Each path below is one point turned by a fixed rotation once a step. After each direction that follows a path, write how fast that rotation turns it, in deg/step (0 if it stays still).
Each turn is a multiple of 5 degrees from 10 to 175, or 0.
Each row of a path follows its step; steps can be skipped.

step 0: 3.921, -1.748, 0.650, -0.547, 1.512, -2.504, -4.427, 4.481, 1.308, 3.918, -1.038, -1.990, -4.722, 4.603, -2.033, -1.639, -3.773, -0.250, 3.753, 0.293, 0.356, 0.025, 1.777, 1.999, 0.398, 2.486, -2.247, -0.350, 2.518, -0.567, -3.321, 0.629, -1.512, -2.640, -0.739, -4.219, -3.942, -1.524, -1.042, -0.798, -1.151, -0.513, -0.135, 3.753, -0.712, -3.578, -1.116, -4.766, -3.271, -3.784
step 1: 1.168, -1.846, 3.962, 4.067, 0.377, -1.302, 0.348, -2.908, 1.091, 0.030, -3.372, 0.143, 1.304, 1.353, -2.974, 1.512, -1.302, 4.742, -1.491, 2.095, 0.736, 5.686, -6.305, -1.605, -2.864, 3.272, -2.222, -2.882, -0.177, 3.231, 3.336, -2.556, 2.729, -1.663, -0.152, -0.053, 1.191, -1.509, -5.037, -4.343, 0.645, 2.416, -1.046, -2.493, -1.421, -0.026, -1.754, 0.997, 2.817, -1.716
step 2: 4.937, -3.515, -4.137, 0.631, -1.103, 0.296, -1.380, 2.541, -2.214, 2.846, 3.558, -2.015, -0.312, -1.944, 3.009, -0.756, -1.697, 0.531, 1.922, 2.243, 1.005, 1.723, -1.703, 3.467, 3.271, -1.093, 2.025, 1.468, 0.265, 0.879, 2.302, 1.471, 6.393, -1.749, 0.192, -2.286, -4.825, 0.316, 1.931, 0.010, 0.087, -0.182, 1.838, -0.895, -0.336, -6.184, -1.676, -1.767, -1.206, -6.285
step 3: 0.912, -1.380, 3.331, 2.951, -1.568, 1.793, 3.579, -1.026, 3.468, 2.618, 1.400, 1.286, 0.167, 2.706, -5.361, -1.683, 1.475, -0.113, 1.061, 0.505, -1.368, 1.741, -2.708, -0.957, 1.405, -1.378, 1.034, -3.134, 2.583, -1.738, 2.756, -8.882, -0.802, 2.656, 2.230, -0.783, -0.906, -1.403, -1.512, -1.501, -1.507, 2.697, -5.642, 1.835, -2.731, -2.617, -3.600, 0.176, -0.805, -0.536
step 5: 2.331, -1.846, 0.037, -2.005, -3.143, 1.369, 0.776, -1.939, 1.530, 5.034, -0.653, -4.232, -0.154, -2.342, -4.049, -0.462, 0.664, 7.367, 1.716, -1.153, 2.135, -0.999, -4.140, -0.800, -3.250, -0.260, -1.937, 1.128, 3.011, -1.768, -0.453, -4.473, 0.564, 1.637, 1.192, 7.685, 0.202, -0.893, -2.648, 1.238, -0.855, 1.061, -0.892, 2.077, 0.581, -4.403, -1.324, -2.269, -0.365, -0.435
step 7: -1.212, -6.618, -2.285, 0.028, -4.292, -1.106, 0.298, 1.118, -3.801, 0.734, -4.002, -0.767, -0.546, -1.018, -1.476, -0.051, -1.095, 3.306, -5.294, -0.609, -2.827, -0.430, -2.543, 2.739, -1.484, 2.986, -2.248, -1.858, 1.970, 1.521, 3.708, -4.021, -0.675, -1.304, -4.104, 2.220, 0.105, -0.664, -0.623, -0.663, -1.805, 3.321, -4.507, 1.425, 0.857, -3.325, -3.325, 0.401, 3.689, -1.015
step 8: 4.237, -2.129, 1.732, -0.326, 1.304, 3.454, 0.135, -0.179, -1.827, 0.775, -4.633, 0.526, 1.415, -1.992, 2.267, -1.008, -1.272, 2.893, 4.959, -0.386, -2.799, 0.844, 0.037, -0.109, -0.071, -0.026, 3.766, 3.679, 5.011, -1.919, -1.936, -0.498, 3.688, -0.793, 2.213, -4.276, -3.117, -4.160, 3.530, -2.977, 1.983, -2.212, -0.765, 0.606, -0.387, 1.294, -4.267, -4.008, -1.279, -3.873
step 9: 1.768, -3.685, 0.543, 0.269, 1.348, 3.151, 0.992, 1.515, 5.519, -4.312, 0.264, -2.176, -4.851, -1.771, -0.579, -1.505, -2.231, 1.387, -1.657, 3.229, 1.378, 2.465, 0.283, -0.040, -0.592, -0.266, -3.440, -1.862, 3.671, -0.970, 0.401, -6.322, -1.613, -1.612, -5.039, 1.249, 0.057, 2.769, -3.774, -1.896, -2.335, 4.781, -1.914, 0.887, -1.440, -0.487, -2.593, -0.295, -0.579, -3.302
step 12: 3.035, -2.183, 1.065, -0.262, -1.487, -3.483, 0.363, 1.550, 0.386, -0.619, -0.753, -1.164, 0.034, 0.432, 2.976, 3.755, 0.004, -0.578, 1.477, 1.446, 4.273, 6.013, -4.460, -0.644, 2.271, 0.362, 6.386, -0.475, -1.179, 1.738, 0.476, -1.707, 3.981, 2.553, -1.532, -3.229, 1.741, -1.231, 3.578, 1.939, 1.812, 3.950, -2.807, -0.528, -2.383, -3.732, -3.050, -3.164, -1.082, -3.723
step 14: 2.851, 0.109, -0.671, 3.471, -3.085, 3.712, 1.027, -3.192, 0.662, -2.299, -3.611, 1.715, 1.247, -4.809, 1.396, 3.160, 2.637, 3.946, 5.281, 1.063, -0.160, 2.892, -3.679, -5.052, 1.099, -1.306, -0.103, -5.602, -0.010, 2.112, -1.528, -0.004, 0.970, 1.003, 1.561, -1.879, 0.427, -3.172, -1.573, -1.889, 2.292, 0.974, -2.425, -0.625, 1.893, -1.902, -2.647, -4.272, -1.746, -2.235
Directions:
0.701, 0.350, -0.605, -0.576, -0.686, 0.792, 1.175, -0.234, -0.436, 0.004, 1.065, -0.421, -0.034, -1.264, 0.522, 0.233, -0.003, 0.853, 1.182, -0.812, -0.509, -0.344, -1.298, 0.609, -0.422, -0.176, -0.151, 0.264, 1.491, 0.844, -0.020, 0.922, 0.970, -0.419, 0.196, -0.060, -0.188, 0.608, -0.413, -0.967, 0.065, -1.727, 0.016, -0.832, 0.826, -0.330, -0.154, -0.084, 0.148, 1.498 => 120
0.223, -0.727, -0.527, -0.244, -0.643, -0.328, -0.625, 0.649, -1.231, 1.986, 0.131, -0.920, 0.828, 0.199, 0.397, -0.194, -0.447, 1.689, 0.131, 0.245, -0.563, -0.393, 1.313, 0.150, 0.270, -0.128, 0.621, 0.976, 0.096, -0.994, 0.857, -0.222, -0.786, -0.229, 0.918, 0.747, -0.753, 0.109, -0.010, 1.578, -0.389, -0.960, -0.202, -0.870, -0.490, -0.017, 0.480, -0.248, -0.649, 0.046 => 135
-0.267, 1.261, -0.694, -0.167, -0.420, -0.226, -0.427, 1.242, 0.443, -0.928, 0.185, 1.170, -0.414, 0.579, -0.639, 0.134, 0.183, 0.363, 0.113, -0.819, 0.226, 0.045, -0.167, 0.672, -0.016, -0.666, -1.806, 0.781, 0.598, -0.788, 1.811, 0.615, -0.089, -0.344, -0.719, 0.563, -0.773, 0.476, 1.039, -0.554, -0.970, -0.367, -0.149, 0.131, -0.092, -0.029, 0.956, -0.814, -0.157, -1.505 => 170
-0.149, -0.989, 1.217, -0.178, 0.317, -0.397, 0.978, 0.583, 0.749, -0.502, -0.332, -0.108, 0.185, 0.256, -0.338, 1.219, 0.806, 1.595, 0.948, 0.167, -0.889, -0.685, -0.161, 0.236, 1.858, 0.702, -0.565, 1.017, -0.803, -0.618, -0.358, 0.421, 1.036, 0.053, 0.963, -0.386, -0.249, 0.632, 0.490, -0.418, -0.121, 1.328, -0.027, 0.310, -0.323, 0.327, 0.923, 0.513, 0.626, 0.771 => 160
-0.287, -0.878, -1.525, 1.766, 0.293, 0.355, 0.607, 0.390, -1.189, -0.066, 0.091, 1.204, 0.328, -0.560, -0.058, 0.213, -0.097, -0.212, -0.263, 0.490, -1.190, 0.470, -0.866, 0.736, -0.713, -0.270, 0.135, 0.567, -0.491, -0.438, 1.042, 0.011, 0.064, 0.515, 0.074, -0.875, -1.348, 0.263, 0.236, -0.281, 1.142, 1.304, 0.498, -0.132, -0.253, 0.855, -1.407, -0.088, -0.813, 0.355 => 65
0.482, -0.947, -0.162, 1.191, 1.624, 0.140, 1.243, 0.795, 0.072, -0.559, 0.178, -1.454, -0.100, -0.356, -0.825, -1.142, -0.344, -0.141, -0.593, -0.438, -0.360, 0.115, 1.070, 0.752, -1.360, -0.470, -0.218, -0.568, -0.616, -0.156, 0.279, 0.137, 0.752, 0.811, -0.451, 0.597, -0.379, -0.581, -0.256, -0.017, -0.423, -0.328, -0.614, 0.511, -0.239, -0.681, 1.672, -0.640, 0.922, 0.839 => 175
-0.244, 0.037, -0.569, 0.218, -0.795, -0.581, 0.509, 0.207, -0.171, 0.688, -0.158, -0.485, -1.309, -1.804, 1.329, 0.860, 0.106, 0.020, 0.256, -0.123, 1.121, -0.627, 0.057, 0.653, 0.888, 0.947, -0.466, -0.618, -1.027, 0.901, -0.296, 0.290, -0.492, 0.460, -1.824, 0.489, -1.319, -0.121, 0.670, 0.940, -0.464, 0.790, -0.240, 0.435, -0.067, -1.065, -0.246, -0.301, -0.260, 0.148 => 145
